128 stands for zero in the data rows.
Here is a table of points, one per row:
[154 191  64 172 171 223 124  61 209 107 119 102  22 169 117  95 119 156
 134  99 150  86 138 164 108 174 168 108 139 219 120  92 121 124  23  50
 101 106  48  72  96  28]
[155 160  72 249 124 191 109  37  67 115 132  94 107  89  59 135  92 138
 147 127 141 126 177 153 120 136  67 145 143 145 112 127 171  96 142 178
  98 133 118 101  66 147]
[152  77  70 167 255  81 173  94  75  68  27 124 115 164  49 128 117 200
 153  88 133  98 156 197  73  74 148 151  69 197 103 155 136 127 116 124
 131 178 112  94  99 137]
[ 66 110 192 163 108 105 119 192 180 164 105  93  82  66 188 149 200 187
  99 152 127  72 183 126  85 166 112 140 134 112 148 181 153 198  92 135
 148 106 142 156 171 160]
[ 79  98 115 157 119 157 124 116 104 176 113  79 113 117  83  89  60 137
 220 132 140 147 157 179  55 166  99 132 163 143 160 145 207 162 112 147
 113 160 109 120  76 105]
[118  93 117 129 126 145 142  98 168 143 189 125   0 110   0 155 112  95
 119 145 117 181 133 127  59 103 114 117 141 128 130  71 126  94 148 142
  90 109 159 103  95 122]
[ 93 146   0 176 198 101 130  77 180 125 116 197 105 146 151 179  91 123
 137 105 163 155 166 168  76  53 138 113  97 148  82 116  83 111 157  53
 203 150 162  88  37 199]
[122 107 126  74  45 137 130 108  71 177 115 137 132 133 151  83 169 139
 117 159 125  92 125  95 150 105  77 121 140   3 188 142 137  85 164 139
 123 129  69 187  99 128]
[ 99 137 138 173 121  17 110 217  54  52  95 136 108  90 127 142 136 185
 122 143 115  74 190 136 178 102 138 111  83 159  72 215 136 206 109 122
 190 120 149 155  84 157]
[ 96  98 162 109 127 209 155 138 138  67 171 156 177 140  84 139 121  85
 136  59 172 131  77 119 176 153 120 221 162  69 178  99 145  98  35  91
 147 109 135 123 139 134]
[124 149 163 131 146 163 141  97 117 131  73 120 144 133  73  97 133  24
 122  82 137 151 163 125 196  33 142 153 128 143 167 122 139 138 177 164
 150 170 120  55  92 140]
[164 117 132 131 129 138 116  62  81 132 128 188 136  52  77 120 153  69
 179 152 101 138 157 206 127 126 112 131 173 139 125 195 127 108 208 171
 162 175 142 142 128 115]
[ 76 104  93 103 131 111  75 153 126 131 128 119 170 255 114 139 139  36
 132 140 126 128 137 117  89 126 140  96 171  88 140 133 132 106 108 174
 151 100 128 171 150  87]
[158 141  85 134 157  83 133 153 136 191 148 157 105 138 114 128 135 171
 167  91 170 149 114 138  89 126 155 156 102 138 143 111  66 112 168  84
  79 127 124 130  80 103]
[105  88 119  70 129  96  91 166  96  86  70 168 144 135 158 156 134  98
 150  99 123 149 144  49 102 107 131 130 107 114  97 158 115  83 208 180
 111 148 179 142 173 168]
[104 148 152  23 111  88  11 111  67 110 147 123 175  86 135 124 141 148
 132 194  93 136 115 128 135 120  92 148 152 117 119 158 100 112 209 113
 134  63  87 157 113 153]
[131 109 130  47 152 145 163 145 123 156 225 138 179 207 206  85 147  64
 112  89  74  96  96  71 164 164 119 149 113  62 154  65 130 124 136 127
  98 122 178 119 143 102]
[148 152  66  22  98 143 124  92  90 129 103 126 105 108 123  96  95  88
 164 101 107  68 122 107 108 136 110 140 126  80 193  59 147 169 160 125
 133 106 171 130 112 145]
[126 104  96 194  88 200 149  93 175 107 151  93 167 169 171  40 140 122
 159 112 112  94  64 167  96 121 109 117 160 150 146  91 124 140  62 102
 111  31 133 121 126 114]
[126 115 125  59 130 108 146  79 168 139 151 121 151 118 157 123 210  61
 140 207  82 141  41  63 184 114 102 132 202  92 169  71 150 130 226 152
 102 164 190  89 134 130]
[ 98 139  69 117  73  79 106  37  50 182 154 153 155  52  97 113 137 151
 143  73 126 159 110  95 106 194  68 112 113  75 175 118 163 195 194 228
 128  74 190 124 192 176]
[114 148 184 102 116 116 102 157 143 115 157 120 146 166 145 138 227  98
   4 139 152 126 158 144 141 154 137 137  83 114 143 141 132 165  95 152
 121 111 135 172 127 118]
[ 63 174 121  78 214 192 114 123 178 128 243 152 166 121 169 155 178  46
  99 165 174 174  19  77 143 149 134   0 113 105 197 143 119  72 104  80
  93 157 146 156 143  67]
[110 128 164 138  97 154  92 155 122 120 126 107 105 190 212 110 115  36
 167  84 157 155  83 115 139 159 130 126 119  97  88 171 119 138  67 110
 141  89  65  86 135 149]
[120 124  80  95 157 127 160 133 178 156 149  91 140  76  95 188  98 188
 166 105  83 141 140 212  97 127 190 125 118 154 120 126  89 108 146  96
 120 104 131 142 190  98]
[ 62 115 131  90 158 138 203 137 215 255 172 157 189 116 137 119 149 160
  88 143 121 105  56  93  84 151 110 129 137 107 111 147 167 110 168 160
 109  92   0 164 144 172]
[ 19 171 104 148  78 107 161 142  77  69  92 124  98  92  76 190  47 140
 189 134 139 105 168  96 102 156 105 129 106 119 110  94 137 142 222 106
 192 111 117 129 111  99]
[135 113 100 135 113 175 119 193 142 134  60 130 146 116 112 108 170  60
  82 116 125  65  74 153 107  86 106 137 151 115 164 125 201 140  70 166
  97 173 126 218 117 152]
[111  78 176 109 160  74  54 149 189 177 181  52 163 115 143 158 128 116
 144 136 119 108  94 101 179  99 152  85  80 157 111 177  98  97  90  92
 103 154 136  89 159 106]
[155 124 145 143 149  79  96 171 118 194 116 134 131 116 143 138 182 163
 130 127 160  99  31 125 164 109 160 137 124 117 113 198 108 128 102 141
 118 126 147 138 114 147]
[ 62 123 102  16 123 171 147 113 152 166 155 238 159  75 121 102 167  70
  96  91  86  93 104  45 171 117  56 161 208  73   0  65 162 107 133 155
 106 106 161 202 166 123]
[167 119 146 142 191 110 175 162 196  99   0  92  99 173 157 144 140 184
 205 155 121  76 112 184 184 253 196 120  53 214  54  69  84  74  79  58
  68 108  81 113 128 139]
[125 105 116 102 193 142 120 100  87 122 168 128 127 128 163  85 128 100
 140 164  82 166  87 110 174 177  84 137 138 189  97  81 121  90 107 115
 144 121  92 189 133  94]
[181 100  90 169  98 139 169  90 175 108   0 102 118 133 154 191 139 172
 144  86 146 141 133 127  72  70 222  93  44 158  78 114  75 100  77  73
 133 135  56  66  96  35]
[ 79 154 199  34 200 108 142 165 159 119 217 156 171 167 211 172 149  38
  71 103  94 175  51  65 116 161 166 112 137  73 114 112  99 173 121 121
  87 181 135 197 196  56]
[125 188 124 218 119 137 156 115 224 103 182 139 132 113 199  89 140  77
  69 137 143 233  87 140 159 113 167 170 108 168 124 153 112  77  96  62
  61 167 120 154  88  45]
[119  81 146 101  13  95 132 208  61 156 161 105 149 177 125 123 251 189
  85 129 155 107 193 115 110 134  28 134 141 203 104 197 167 164  50 255
 158 212 112 116 149 136]
[166  98 151  81  84 117 113 114 154 125 109 133 136 137 158 135 104 145
 100 142 134 145 104 133  95  89 150 143 143  80 150 138 129  20  90 123
  90 135 130 166 129   0]
[118  48 154 153  82 126 115 114  36 184  88 101  77 147 134 151 125 167
 128 184 209 120 177 187 105  92 170  81 143 121 107 171 137 207  88 190
 239 122 150  84 255 145]
[135 165 151 228  82 185 142 167 177  77  79  40 145 158 133 111 121 212
 115 108 152 126 137 167  69 104 123 148 117 189  82 107 114 124  50  90
 140 168 114 144 167 114]
[141 101 130 138  99 160  78 112 163 100 144  88 126  99 250 155 114  64
 137 156 170 147  83 107 180  98 134 152 134 144 243 144  96 110 137 100
 170  98 129 117  69 190]
[196 183 218 124 113  67 220 113  80 138 135 102  31 170 131 151 126 157
 122 160 170 100 161 125 141 149 137 104 137  95 174 161 129 157 123 125
 134 115 145 155 112 138]
[131 118 202 166 103   0 104 122 138 130  99 139 138 150  88 105 145 198
 105 117 147 138 177 204 117 146 176 125 157 143 155 106 146 155  90 154
 127 113 133  95 142 143]
[104 135 142 126  54  81 140 130  62   0 115 144 107  67 116  58 108 184
 102 255 133  83 195 149 148 132 146  97 207  79 142 198 131 170 194 190
 133 207 129 130 145 237]
[120 177 143 126 112  89 100 148 105 178  95  91 125 123  99 147 111 145
 202 150  74  84 164  90 159 173 182 118 106 130 120 102 132 130 159 116
 117 117 156 124  69 123]
[185 181  75 104  96 146 141 121 102 128 155 138 174  98  93  74  77 132
 168  96  69 128 157  85 109 133  90 240 168  95  97 129 139 156 141  51
 110 139 162 117 177 117]
[105 140 253 121 103 148 170 113 173 127 218 147 115  98 115 165 125  78
 103 128  86 134  95 111 137 120 131 121 143 143 168 121 107 140 141  93
 147 107 128 137 188 224]
[124 136 111 175  78 255  99 114 111 149 115 116 113 176 101  65 108 159
 126 108 111 166  81 104 157 171 136 126 155  90 125  68 110 162  44  91
 124 185 119  93  87 117]
These points spread out most along one direction. Take the direction at right angles to it along which they spread out most. Then take the direction at right angles to both along which they spread out most. Go by this last direction. For each point below, how far along it does it lie, from 0 to 99? The average is 50, and the first point in the table lies past the average. One standard deviation of the points above along it is 16.
[ 96 100 117 117 157 148 137 160  60 174 144 178 176 137 169 104 144 155
  55 102 150  61 152 134 160 135  89 166 172  89 163 117  91 133 141 226
 129 110 170 131 169 123] --> 45
[219 110 123 184 175 145 146 129 126 140 119  87 158 137  87 164  75 154
 141 171 182 168 175 168 103 121 194 146 101 142 125  73  87 120  93  34
 148 174 137 104 114  95] --> 54
[209 128 131  95 129 127 237  62 106 141 100 141 173 104 123 103 125  76
 125  77  65 148 165  81 237  87  83  67 186  65 105 152 115 157 209 178
 136 106 138 132 137 150] --> 67
[225 124  92 144 132 106  73 129 156 119 117 198 138  53  83 130  35 169
 119 125 168 140 159 124  92 127 102 126 135 112 139 147 106  91 160 120
 104 103 163  51 119 128] --> 69
[157 155 127 201 155 114 102 135 134 127  68  81 103 152 133 141 107 172
 122 143 131 176 167 160 108  48 100  74  46 161  58  65 134 141 133 118
 118 118 134  93 126 157] --> 50
[183 117 118 238 107  65  78 171  52 131 113 241  68 161 128 171  86 217
 118 160  76 131 224 172 165 107 171  88  49 202 149 175 152 161 180 119
 139 138 125 137  96 235] --> 45
[134 109 139 103 160 178 105  99 100  84 152 120 166 112  87  94 167 159
 170  71 142 170 142 116 112 157  82 123 193 114 141 123 172 140 174 146
 145 116 160 175  93 110] --> 66
[144 196 132  79 189 111 116 179 216 116 237  64  72 140 167 153 146  84
 108 110 134 139  71 152 196 148 170 147 109 165 167 157 209  74  84 147
 141 118  92 118 190 109] --> 32
[130  87 134 118 102 130 125 165 115 136 148 144 240 111 128 152  37 130
  77 129  86 149 138  57 129 143 104 142 122 142 161 132 113 109 218 180
 130 130 144 129 133 128] --> 57
[136 144 144 140 182 174 108 118 209   0  96 101 103 151 130 160  63 114
 158  87 158 118  97 185 135 159 147 129  69 203 117  53 125 108  36   2
  86 109  76  93  85  93] --> 53
[153 176 157 170 116  93 189 197  87 181 112 183  79  83 113 136 113 166
  84 163 114 141 177 110  82 102 136 154  81 165  41 176  83 185 185 200
 190  91 141 118 128 198] --> 44
